Here are some numbered points:
[-38   1   8  10  -1 -73 -50 -35] 0
[ 48 -25 -47 -33 -12  -4  -9 -15] 1
[ 19 -22   2 -22  33   7   0  18] 2
[  2 -20  -5 -24  24 -24  -7 109] 3
[-20 -37 -32 -29  22  21  21   7] 4
[ -5 119 127 105 -36 -18 -15   3] 5
[ 38 -38 -51 -35 -11 -25 -26 -23] 6
[-18   4  -1   7  15   0  23 -11] 7
[  1 -34 -43 -34  60  45   7 -18] 8
[ 1  0 22 -9 18 20 -2 19] 9
[  6  83  -1 105  -1   7 -18 -22] 10
[-39 -15  -1   1  -1 -73 -49 -34] 11
[-20 -53 -34 -45  -2   7 124  -7] 12
[ 23 -18   1 -16  35  18  -5  11] 13
[-15 127  -1 127 -43 -57 -39  -4] 14
[-27 -49 -24 -51 -26 -28 127   0] 15
[-21  -3  36  10 -40 -13  75  18] 16
[ -2 -26 -30 -37   1   0  70  19] 17
[-22 127 107  94 -46 -55 -45  -4] 18
[-15 -52 -42 -54   5  36  26  -7] 19
[  3  12  -2  -7 -14   0  28  35] 20
[ 23 112  57  91 -15  -5 -28  -9] 21
[-19 -42 -30 -51  47  22  29  -8] 22
[ 39  25  22   1 -11  22  -1  19] 23
[-29  10  -2  14 -47 -66 -35 -23] 24
[  1   2   8 -22   7 -38   8  67] 25
[ 46  32   4  31 -21 -12 -12  31] 26
[ 41 -11 -19 -16  51  13 -26 -15] 27
[  8   2 -24 -38 127  15  -3 -11] 28
[-18  -1 -11   2  -1  -5  -7 -21] 29
[ 14  11  49  12 -18  -4   3  83] 30
[  1 -31  -1 -39  -4 -25   5  84] 31
[-48 -61  -1 -50 -30 -39  90 -12] 32
[-16 -38 -32 -47  22 -45 -11 -22] 33
[ 13  -5  16   4 -10  37  -5  21] 34
[ 15 -39 -40 -39  -7  13  -1  14] 35
[-18 -39 -32 -60  -8   0  47  -6] 36
[  1 -37 -31 -30  62  26  -6   0] 37
[-20  -8 -10  -5  13   4  44  -9] 38
[-34  15  18   1 -38 -49 -20 -18] 39
[ -2 -38 -48 -45  63  11  -8 -16] 40
[ -7 -39 -49 -37   0   6 -19  -7] 41
[ 72  -6 -18 -17  61  21 -15  -6] 42
[ 30 -44 -53  -9  -3  17  -7  -9] 43
[-28 -61 -39   1   9   0  25 -23] 44
[-24  -7  -7  -7   5 -46 -10 -25] 45
[-22 -26  -9 -24  50 -17   4   3] 46
[-28 -45 -50   1  18 -31 -18 -20] 47
[-39   2 -35 -24 -69 -86 -45 -33] 48
[ 0  4 21 18 15 62  5 -2] 49
[-11 -38 -28 -53  30  30 -14 -25] 50
[-13  30  87   1 -30  -8  34  12] 51
[-3 39 22 42  6 30 -6 -6] 52
[-33  42  24  33  -6 -52 -48 -35] 53
[-26  33  29  27 -46 -77 -23 -13] 54
[-26 -34 -19  -3 -30 -33  80  28] 55
[ 25 -31 -31 -27 -38 -14   5  83] 56
[127 -10 -25  -8 -18 -27 -42 -19] 57
[  1 -36 -40   1  22  31  16 -17] 58
[-32   0   0   1 -72 -80 -43 -28] 59
[-18 -14 -28  -9  37  21  22 -12] 60
[-16 -49 -40   1   0  17  37 -16] 61
[ -6  -3 -14   7 -50 -15 -25 -21] 62
[ 29 -28 -24 -27  87  13 -18  -6] 63
[-15  27  74  15   6   0   4  17] 64
[  2 -46  -1 -47 -13  22 -27 -22] 65
[ 10  -5  14  42   3  10 -23 -13] 66
[  7   0 -23 -31 118  24  -5  -6] 67
[ -2   1  16  21  -2  23  14 -11] 68
[-11  21  78   8  19  -4  -1  11] 69
[-11  68  82  48   9 -14 -19   2] 70
[-11   2 -10 -47 -18  42 101   6] 71
[-19 -19 -25  23   7 -25 -18 -12] 72
[  2  12 -20  36  -3   0 -10 -15] 73
[15  4 16 32 -1 38 12 -6] 74
[-12  17  61  57   8 -18 -21 -17] 75
[-13   2  59  35   6 -18 -14   6] 76
[ 22  -7   0  -9 -17  54  -1  33] 77
[-29 -31 -17  -9 -68 -79 -42 -18] 78
[  1  80  -1  60 -37 -29 -26  34] 79
[  1 -58 -41 -50 -58   0  21  37] 80
[-5 13 -1 31  5 48 13 -3] 81
[-11 -40 -37 -41 -38 -35  33  92] 82
[-17 -29 -19 -29  42 -14  -2  -3] 83
[-10   5  12 -11  22  21 -10  -6] 84
[  8  22  10  21  38  58 -22 -23] 85
Which five points above are nearest to each new point? Their numbers follow each, nearest first.
[  1  14  -6  37  -1  -6 -19  -2] -> 73 66 29 72 68
[-27 118  77  96 -54 -66 -42  -7] -> 18 5 14 21 70
[-34 -46 -33   1 -48 -45 103  33] -> 55 15 32 17 16
[-14 -20  -9 -14   6  -6  -9 -25] -> 29 45 72 83 7
[ -4   0  24  10 -22  -6  53  11] -> 16 20 68 38 7
[127 -17 -27 -13  -7 -17 -33 -14] -> 57 1 6 42 27
[-16 -15 -35   4 -21  -8  17 -13] -> 29 61 72 38 7
[ -4 -11  11 -14  12  16  22  15] -> 9 2 84 7 38
[ 15 -34 -30 -29  66  29 -10  -3] -> 37 63 8 40 27
[-35 -60 -49 -72 -60   0  -1  52] -> 80 82 56 35 36
[102 -21 -34   9 -31  -4 -36 -28] -> 57 1 6 43 27
[ -1 -30 -19 -38   6 -17  40  67] -> 31 82 25 17 56
[-16 -54 -61 -53   7 -55  -1 -39] -> 33 47 6 41 83
[-8 -1 -9 -7  1 -8 -8  0] -> 29 7 84 72 45
[ -5 -31 -31 -35   1  19  82   0] -> 17 36 12 71 38
[28 55 26 51 22  9 -5  0] -> 52 74 66 26 23
[-25   2  -8  22 -49   0 -28 -19] -> 62 29 73 39 24
[-24  31  32  49  -1 -13 -11 -18] -> 75 76 52 66 53
[-32   2   7  -5 -48 -51  -4 -18] -> 39 24 62 59 45
[ 52 -35 -37  -8  -1  67 -11  -2] -> 43 77 58 35 1
[ 29 -15 -19 -14  94  14 -20  -5] -> 63 67 27 28 37
[ 17 -31 -25 -41  99 -16 -19  -7] -> 63 40 28 67 37
[-27 -35 -22   4 -36 -16  80  25] -> 55 17 16 38 15
[  1 -39 -33 -41   4  38  14 -11] -> 19 4 35 50 58
[  1  16  60  -6 -33  -8  23  19] -> 51 64 69 16 20
[ 67  -2 -22 -15  56  28 -22  -3] -> 42 27 63 13 2
[-18 -39 -26 -49  59  41  29 -10] -> 22 8 37 4 40
[ 55  15   0  12  10  31 -24  13] -> 23 34 26 13 77
[ 22 -35 -31 -44  86   9 -18 -13] -> 63 40 37 67 27
[ 46  34  15  25 -28  39 -20   0] -> 23 74 26 34 52
[-25  -8 -14   7 -47  -8   4  -6] -> 62 29 39 72 73
[ 36 -19 -24 -32   4  55  14  28] -> 77 35 13 2 34
[ -3 -21   7   1  35 100  38  12] -> 49 81 77 74 34
[-13 127  -1 127 -33 -41 -30  -3] -> 14 10 21 79 18
[-31  12  23  12 -42 -50 -24 -18] -> 39 24 54 59 53
[  2 -43 -42  -6  -4  12  29 -16] -> 61 58 44 43 4
[ 18 -14  -8 -23   6  33   6  46] -> 77 2 34 13 9
[ -4  18  -5  -9  38  24 -20 -14] -> 84 85 9 13 29
[-19  95  90   1 -34 -25 -18  -2] -> 70 51 64 69 54
[  1   2  67  63 -71 -58  -1 -13] -> 54 75 76 39 24
[ -3 -27 -37 -23  12  -7 -20 -23] -> 41 83 47 33 29
[ -2   3  32 -19  18  18  -3  24] -> 9 84 34 2 13
[ -1 -35  -1 -27  99  -8 -47 -30] -> 63 67 28 40 37
[ -3  77  12 115 -24 -15  -8 -22] -> 10 21 14 79 52
[ 29 -44 -46 -43  -1   0 -46 -38] -> 6 1 41 43 65
[ -2 -44  -8 -46  -1  15 -13 -15] -> 65 50 41 35 4
[ 10 116  69 120 -26 -10 -22  -7] -> 21 5 18 10 14
[ 44 -23 -40 -14  -1 127  -4 -10] -> 77 49 58 43 8
[-31 108  83  91 -56 -72 -43 -18] -> 18 5 14 21 70
[-24   7 -20  -2 -16  -5 -14 -27] -> 29 62 73 72 45
[ -9   5  60  11 -39 -16  24  30] -> 51 16 64 30 76
[-29   5   3 -13 -65 -84 -40 -29] -> 59 24 48 78 39
[ -3 -28 -22 -34  12  39  42  14] -> 4 19 17 22 60
[ -4 -40 -42 -47  61  10   3 -13] -> 40 37 22 8 50
[ -6  80  72  56  -9 -14  -8  16] -> 70 21 64 75 69
[-12   2  66   7 -37 -10  28  42] -> 51 30 16 64 69
[  9 -42 -48 -39  20   2 -31 -21] -> 41 50 6 40 43
[-14   9  16  -7  12   2 -22  -4] -> 84 9 29 7 68
[ -7 127   1 109 -33 -36 -33  -4] -> 14 10 21 79 18
[ 23 -19  -1 -24  -8  37  16  66] -> 77 34 20 56 9
[-29 -41 -47 -45   9  39  43 -15] -> 19 4 22 36 61
[ 59 -14 -17 -30 -22 -14 -13  56] -> 56 31 35 25 1
[ -6   6   7  11  28 100  -1   0] -> 49 85 81 74 34
[ 17 127  65 108 -22 -17 -33 -11] -> 21 5 18 10 14
